(in the rows, 128 means zero)
One turn sends every row of this set to another row. A few are shown first. Where does it send the rows asked after them?
dud: [132 116 135 133 134 152 125 173 113 105 161 136]
pagek: [133 116 141 129 132 100 132 118 101 150 107  97]
Zure: [107 143 119 130 115 143 133 145  92 133 139  98]
Rab: [158 122 111 140  97 141 136 122 137 121 135 130]
Zaban: [154 119 142  99 161 109 120 140 158 131 140 151]
zaber: [104 125 116 150 130 134 150 144 102 149 137 101]
Fevo: [131 116 156 116 124  98 127 134 136  90 160 131]
Pupug: [139  93 166 137 151 124 109 138 135 114 163 115]
numet: [144 142 151 103 137 130 119 114 100 152 105 109]
Kodap: [115 127 139 134 152 126 114 136 116 160 183 124]
sutav: [167 111 117 124 118 156 147 115 112 114 136 132]
das: [124 124 144 129 131 112 122 114 103 122 124  80]
pes: [130 121 157 117 117 123 118 123  96 160 105 110]
vas: [126 151 105 121 159 132 157 126 103 147 138 109]
retu: [160 108 129 144 123 171 142 124 120 119 135 122]
rof: [103 148 137 112 141 116 152 131 109 121 178 138]
papin: [136 118 120 114 124 135 131 159 132 142 152 176]
Sudur: [137 119 170 128 133 128 107 136 162 147 153 148]
Zud: [153 123 109 101 148 133 121 153 103 118 164 150]
daf: [126 109 172 123 143 127 121 156 161 125 138 144]
Tek: [153 115 156  85 163 128 122 139 138 117 140 153]
vos: [128 105 169  99 123 124 120 154 137 113 138 155]
zoron: [104 134 169 120 113 139 138 114 122 153 108 122]
bef: [119 122 140 135 133 110 133 114 111 125 126  79]
Kera: [104 127 145 123 154 124 158 132 103 133 176 144]
reri: [142 146 138 100 156 121 139  95 115 154 118 115]
kiz: [110 163 136 109 132 119 128 133 120 138 179 139]
Sul: [131 144 101 111 143 130 126 126  90 157 140 110]
Bidu: [136 152 155 120 136 124 131 122 105 129 108  86]
rol: [111 151 140 129 134 125 108 138 123 153 184 130]
Mabag: [138 137 140 126 149 167 139 161 136 132 152 162]
reku: [112 134 119 124 127 141 141 133 110 180 130 131]
Fup: [144 138 132  96 154 118 131  94 112 158 119 114]
Gadiz: [129 109 175 105 130 129 144 128 135 119 146 163]
gof: [167 119 126 144 130 170 136 124 137 137 133 128]
sol: [160 118 114 122 102 146 150 117 123 123 131 146]
tepo: [143 107 157 115 162 117 118 152 138  95 148 115]
diga: [143 103 145 111 140  96 113 150 139 102 150 125]
Lanob: [136 132 146 122 143 107 155 111 114 157  99 113]
Numi: [107 122 162 122 116 133 136 116 123 160 108 125]
zis: [110 157 128 116 128 158 153 134 110 159 128 128]
turig: [154 104 153 102 176 122 132 115 127 121 157 145]
Lelok: [150 136 107 130 166 128 135 157 136 122 161 138]
dumit: [156 139 145 101 147 104 110 122 150 121 158 138]
Mosil: [171 125 109 146 120 147 135 122 143 131 135 122]
Duv: [111 118 146 129 164 132 138 132 106 156 181 139]
vufi: [124 143 161 130 131 120 151 122 123 145  97 108]
gufa: [129 113 116 148 126 118 132 170 133 120 160 142]

Zud turns into dud
Sudur turns into dumit
Now these:
reri turns into bef
sutav turns into retu
reku turns into Sul
vufi turns into Lanob
Kera turns into Duv
daf turns into Zaban

One turn sends every row of this set to another row. A few are shown first. Where does it send the rows asked after them?
tuz: [148 123 127 126 155 117 149 130 122 120  69 108 148 147 109 156 119 116
 123 140 164 125 124 156 179 110 125 123 127 124 128 136 101  94]
fil: [111 124  86 135 143 166 119 123 135 122 140 118 171 153 128 126 115 115
 126 146 144 122 112 148 155 137  89 126 136 166 118 147 124 150]
gegod: [173  79 144 159 143  99 162 148 150 107 115 139 143 154 126  76 123 119
 114 142 142 122 122 137 119  99 162 138 109 142 142 161 108 132]
Movez: [162 165 121 134 142  90 103 124 111 125 178 102 147 150 122 135 116 107
 122 141 144 139 112 136 155 122  82 105 144 136 112 155 117 139]
zit: [140 158 124 130 112  71 104 119 122 129 115 116 145 148 110  79 102 116
 112 138 156 129 129 187 133 125 101 105 128  86 115 160 101 153]
Sikez: [167  91 129 150 138  88 176 144 149  90 114 144 131 145 133  79 107 126
 111 142 155 112 122 144 126  99 156 136 110 150 142 180 100 146]
Gava: [152 124 131 130 157 119 157 137 129 121  78 117 152 153 109 154 129 115
 123 140 160 126 123 155 176 113 130 127 116 123 138 129 104  88]
raten: [150 157 136 143 113  81 113 135 138 135 133 130 158 166 107  74 125 110
 112 136 140 135 130 183 128 128 110 111 108  81 134 136 110 140]
vus: [141 170 118 129 110  65 125 124 133 117 127 130 143 151 114  80 103 118
 111 137 159 123 130 194 137 126 103 107 114  90 129 162  97 158]
Bav: [146 137 117 123 152 110 173 135 133 105  79 124 142 146 115 157 116 119
 120 140 170 115 122 163 183 112 125 125 113 131 142 144  95 101]
Gid: [144 130 120 121 154 110 160 128 123 111  70 113 141 141 112 159 111 120
 120 142 172 119 123 162 181 111 122 122 126 130 130 146  95 101]
tofin: [114  98 147 139 131 115 144 126 138 101 101 117 164 128 140 126  96 139
 118 156 158 123 112 131 156 101 187 122 128 124 117 183 130 149]
lub: [170  66 147 156 145 104 136 137 134 118 100 121 146 148 124  77 119 117
 115 144 142 129 123 130 117  94 159 134 129 136 123 161 111 129]
simi: [166 173 122 140 141  92 121 136 127 121 193 117 150 160 122 133 126 107
 122 141 138 138 112 137 155 126  86 107 123 137 129 145 119 136]
ziva: [106  74 115 119 139  53 136 135 124 113 163 128 117 158 136  92 121 127
 129 135 136 122 117 161 137 144 120  80 130 110 128 159 130 146]
vetin: [109  70 121 121 140  59 130 138 126 119 164 126 122 162 135  92 128 124
 129 133 130 126 117 155 133 143 123  81 129 106 130 151 134 141]
zote: [107  75 115 121 138  55 141 138 129 112 166 131 118 160 137  93 125 127
 128 133 136 122 116 160 137 144 121  82 124 108 132 157 129 144]
sidov: [114 106 141 141 128 113 159 131 147  93 108 125 161 130 144 126  95 141
 116 158 159 118 110 137 157 103 187 123 119 128 126 186 128 154]
kurik: [147 168 125 139 111  72 130 135 144 121 138 137 149 163 112  76 117 115
 111 135 148 126 131 190 133 129 107 111 100  88 140 147 102 149]
kubot: [165 166 127 139 143  95 106 130 119 129 185 107 152 158 121 132 126 103
 121 141 135 141 112 134 152 124  84 106 133 133 120 144 123 132]
Pobap: [110 127  82 133 143 162 126 123 137 116 141 122 166 150 130 126 110 117
 126 145 149 117 110 153 158 138  88 126 136 168 119 152 122 154]
vizud: [146 150 136 137 116  79  96 125 124 139 120 115 156 159 105  75 116 110
 114 136 145 138 130 182 128 124 105 108 124  79 117 142 108 143]
gimul: [162 180 113 133 137  86 128 131 126 113 190 118 142 153 126 135 116 109
 119 141 146 131 111 143 158 123  82 106 125 140 127 157 114 144]
mem: [108  74 119 123 139  57 137 140 130 116 167 131 120 164 136  92 129 125
 128 132 131 124 116 157 134 144 122  81 123 107 134 152 132 142]
pepag: [113 130  86 138 143 164 133 130 146 117 147 128 172 158 130 124 119 116
 125 145 143 119 109 152 156 140  92 128 124 168 128 145 125 149]
podal: [119  94 155 147 132 124 140 131 141 110 104 118 171 137 137 124 105 136
 120 155 149 128 111 128 152 102 191 122 124 122 121 171 136 143]
dogo: [118 108 147 146 129 117 164 138 154  95 116 134 166 138 142 124 103 140
 117 155 154 119 109 134 157 105 191 124 107 127 136 176 130 148]
sido: [114 124  89 139 143 167 124 128 142 121 144 123 174 158 128 126 121 114
 126 144 141 121 108 149 154 139  92 128 129 164 124 142 127 147]
Tuzed: [160  85 125 140 138  83 160 131 133  92 100 129 126 132 134  82  95 126
 111 143 163 113 123 145 128  95 150 131 129 150 125 192  95 152]
sib: [163  70 135 145 142  92 135 126 124 108  90 114 133 134 127  81 101 124
 113 145 154 122 124 136 123  93 152 130 141 143 113 181 103 141]
mif: [159 174 113 130 138  83 116 124 116 115 181 108 141 149 125 136 110 112
 120 143 149 133 111 142 157 123  79 103 139 140 116 163 113 145]
muge: [150 133 124 129 155 116 171 140 137 112  83 126 147 154 110 155 125 115
 121 140 164 119 123 159 179 114 129 127 108 128 145 134 101  93]
dol: [122 100 156 150 131 123 152 138 152 105 114 129 173 141 139 123 110 136
 119 155 148 126 111 129 152 104 193 125 111 122 132 166 137 140]
nas: [106  72 117 119 140  56 129 135 123 118 161 125 120 159 134  93 122 125
 129 133 133 125 116 158 135 142 121  80 134 107 126 156 133 142]
val: [110 131  80 135 141 161 133 127 144 113 145 127 166 152 131 126 113 117
 125 146 147 117 109 154 159 139  89 126 128 169 124 153 123 155]

zit turns into vizud
tofin turns into podal
zote turns into ziva
Now these:
simi turns into gimul
val turns into Pobap
Sikez turns into Tuzed
tuz turns into Gava

